The rows of X fall into several groups, and each row is roughly a mix of its group's hidden directions.
X, 107 rows:
[[  7   3 -17  24   1 -14  25   0  14  17]
 [-22 -12  25 -16 -15 -11   3  -5 -10 -14]
 [ 16 -14  12  -2  34  10  -9   2  -1  16]
 [ 17  15 -19  18  19 -14   4   0  12  18]
 [  2  19 -14  11   9  11 -11  28  12  16]
 [  8 -15   5  24  -3   2  24 -13   7 -22]
 [ -5 -14  23  -6  19  11  10 -26   7 -11]
 [-13  -1  21 -33   4   4   2 -14  15   6]
 [ 23  13  -3 -14  19  26 -10  -5  10  -6]
 [ 11   0 -12  -7  -9  32   5 -17  21   7]
 [ -1  18   0 -26   2  11 -26   2 -20   2]
 [ -9  29 -10  -1  13  19  -8  12  18  12]
 [ 23 -10  12  -5  -2  -5  18 -13   6 -29]
 [ 26  15   2  26   8   3  10  -4  13 -17]
 [  5  19  -2 -16   6 -11   1  32  20  -1]
 [-12   2  13 -20  -4   7 -13 -18 -24 -19]
 [  5  -1 -11  22 -13 -20  24  19   4   5]
 [-26  10   3 -18  -5  -4 -20   9 -18  15]
 [ 15  12  -1  20  10  11  14   8  30   8]
 [ -5   3   1 -29   1  10 -31   2 -16   2]
 [ 26  19 -19  14   8 -12  -3  17   8   7]
 [ 20  20 -11  -5  11  27 -10 -14   8  -7]
 [ 27  16  -2  25   2   6  10  -3  12 -16]
 [ 10  17   0 -24   6   9 -28   8 -14   9]
 [  5 -13   5  28  -5   3  26  -9   7 -20]
 [ 16   8 -18   7   5  17   9 -19  24  15]
 [-11  -3  12 -14  -8 -32   9  23   7   3]
 [ -7  -7  26 -25  -6   5  -8 -10 -14 -20]
 [ 14   5  -8  19 -11   4  11   1  14 -33]
 [ -3  -8   0  23   0   0  28  -5  20 -20]
 [-15   0  -5  27 -23 -24   6   3  -8   7]
 [-14 -17 -11  21  -3 -14  23  -3  18   6]
 [-17 -16 -15  21 -10 -20  18   4   0  14]
 [-25  -3  -4  10 -16 -26  13   7   4  18]
 [-29 -21  19 -10 -12  -6   4   2 -13  -8]
 [-19   6  17 -29  -5  -6 -14  -6 -19  -8]
 [ 22   8 -15 -10  17  28  -5 -15   8   0]
 [-11 -25  10   5 -12 -14  17 -22  -8 -13]
 [  9  -1  21 -13   3   6 -15   9 -17 -30]
 [ 30  18  -5  25   6  -2   8   2   5 -14]
 [ 20  -4   8 -20   9  11 -15  18 -16 -18]
 [  1 -11  24   9  19  -2  21 -14  13 -16]
 [-14  13  -1 -25   0   5 -26   1 -21   7]
 [ 37  13  11   2   3   3   7  21  10  -1]
 [  7  12  -9 -20   1  20 -30  -8 -13   4]
 [-10 -21   2  21  -4 -19   5  20 -20  -8]
 [  9  -3   6  21   1   9  25  -7  14 -26]
 [-34  -6  16   4  -3 -20   7  -5   2  16]
 [ -9   2  -6  -1  11   2  15 -16  32  21]
 [  7 -24 -10  20   1 -15  20  -8  19   7]
 [ -1  19  17 -27   4  11  -6 -14  21   7]
 [-18 -18  16   7   2 -26  20  10  -6  -4]
 [ 10   5  -6  24   8   1  22 -13  27   5]
 [ 15  19 -22 -11   5   5 -26   6  -1  17]
 [-25   2  29 -23  -8 -11  -2   1   0  -2]
 [-17  11  13 -23  -2 -21  -3  16   8  18]
 [  4 -10 -37  17  -9  -2  15  -7  -2   9]
 [-14  -6 -12  37   1 -15   9   3  -6  10]
 [-25 -16  23 -12  -5  -8  -3   5 -18 -14]
 [-13   6  12 -30  -5  -9 -19   4 -22  -2]
 [-15  -9  17 -27   7   9 -22  -7 -14  -6]
 [  2  11  27 -23   3   2 -19  16  -8 -11]
 [ 16  -4 -13  26   6   1  17   6  25  12]
 [-18 -25  15   1  -7 -22  18   0  10   9]
 [ -7 -14  11  14 -15 -21   0  21 -19 -14]
 [ 23   3   5 -16  13  21 -16   8 -11 -19]
 [ 17  18 -19  -8   2  22 -20 -12   4  11]
 [ -4 -24   6  -1 -17  -1  32  11  10  -3]
 [-23 -24  -4  11  -6 -16  22 -12   4   8]
 [ 15  25  -9 -10  11  16 -19  17   3  11]
 [-29   2  19  -6  -9 -15   7 -14  14  16]
 [ 18  20 -20   0  -6  24 -17  -7  12   5]
 [-27   8   2 -16  -6   0 -21   3 -23  13]
 [-13 -20 -16  22  -9 -19  19   3  -1  10]
 [ 13 -23  -3  24  -4  10   5 -24 -14  -3]
 [  4  -4  24 -10  24  13  -5 -17  12 -17]
 [ 24  16   6 -17  17  19 -19   3   3   2]
 [ -4  10  -4 -17   7  22   1 -34  13   2]
 [ 16   4 -23  19  14  16 -10   8  13  16]
 [ -3   2   7 -29  -5  -4 -21   0 -27 -10]
 [-19  -9  13  15 -17 -27   9  16  -1  -4]
 [-11 -11  24   7   3 -22  10  13 -15 -21]
 [-19   1   1  -7  -7   3 -23  -2 -27  22]
 [ -9  -1   1 -15  29   2 -13 -21   9  20]
 [-22 -12  16 -24  14   6 -15 -16  -7   3]
 [ 17   2  15 -11  -3  -2   9   2  -3 -38]
 [-15 -11  18 -20  -8   1 -14   6 -25 -15]
 [-23 -14  -1 -17  -9 -25  -8  -1 -13  16]
 [-23 -16  -4   8 -14 -25   2  20 -10   2]
 [ 20  25  -1 -18   9  20 -17   0   6   1]
 [-14 -15   6  21  -7  -5  26 -11   8 -19]
 [ -2 -14   2  25  -8 -22   7  25  -7  -9]
 [-25 -18   8  -9 -12 -18   0 -13 -20  -7]
 [ 12   9 -19  18  -1   5  14  -5  29  15]
 [ 29   1 -22  17  11  17  -4   5  -6 -12]
 [  9   0  18  24   3 -13  19   4  -5 -26]
 [-32   0   3 -25  -5 -16  -8   1 -11  -8]
 [ 19 -16 -12  14   9   7  -3  17 -20 -21]
 [  0  11 -12   9   4  -8   4  32  21  18]
 [ -6 -18  18  15  -1  -8  32  -4   5 -13]
 [  4  37 -11   5  -6  11 -18   5  -9 -10]
 [ 22  -6 -10 -17  18  26  -5 -16  -3   2]
 [ 21   7 -13 -11  19  19 -11  -9   1  23]
 [-26  -3  29 -24   3  -7  -1  -5   3   5]
 [-12  -7  19 -25   2  10 -21  -2 -17 -14]
 [-12   4 -11 -11   1  -4 -22   7  -9  34]
 [ 13  17 -23   6  -7  18  -7  -4  24  13]]

Here is one row of each group, with its name. Which group are the others in?
[ 20  18 -18  -9   0  24 -20  -9   4   7] => B
[ 22 -19   5  21  -2  -5  22  -8   9 -15] => A
[-26  -4  15  12 -12 -27   4  14  -4   8] => Y

[ -3 -40   7  -3   5 -10  19  -6   3   6] => Y
[ 26  19 -18  18  11  -6   2   8  16   8] => B
[-19  -6   8 -21  -5  -8 -22  12 -25  -2] => B
[ 16  16  -7 -13  10   5 -21  11   4  28] => A
[-15   0 -17 -18 -11  -7 -18  13 -13  24] => B
[ 12 -13 -29  23  10  12  11 -13  -3  -3] => Y
[30  8  4 24  1 20  6  2  4 16] => A
[-31  -6   0   4 -20 -24  13   1   0   7] => Y
[-22 -11  17 -23  -7   3 -17   5 -19 -10] => B
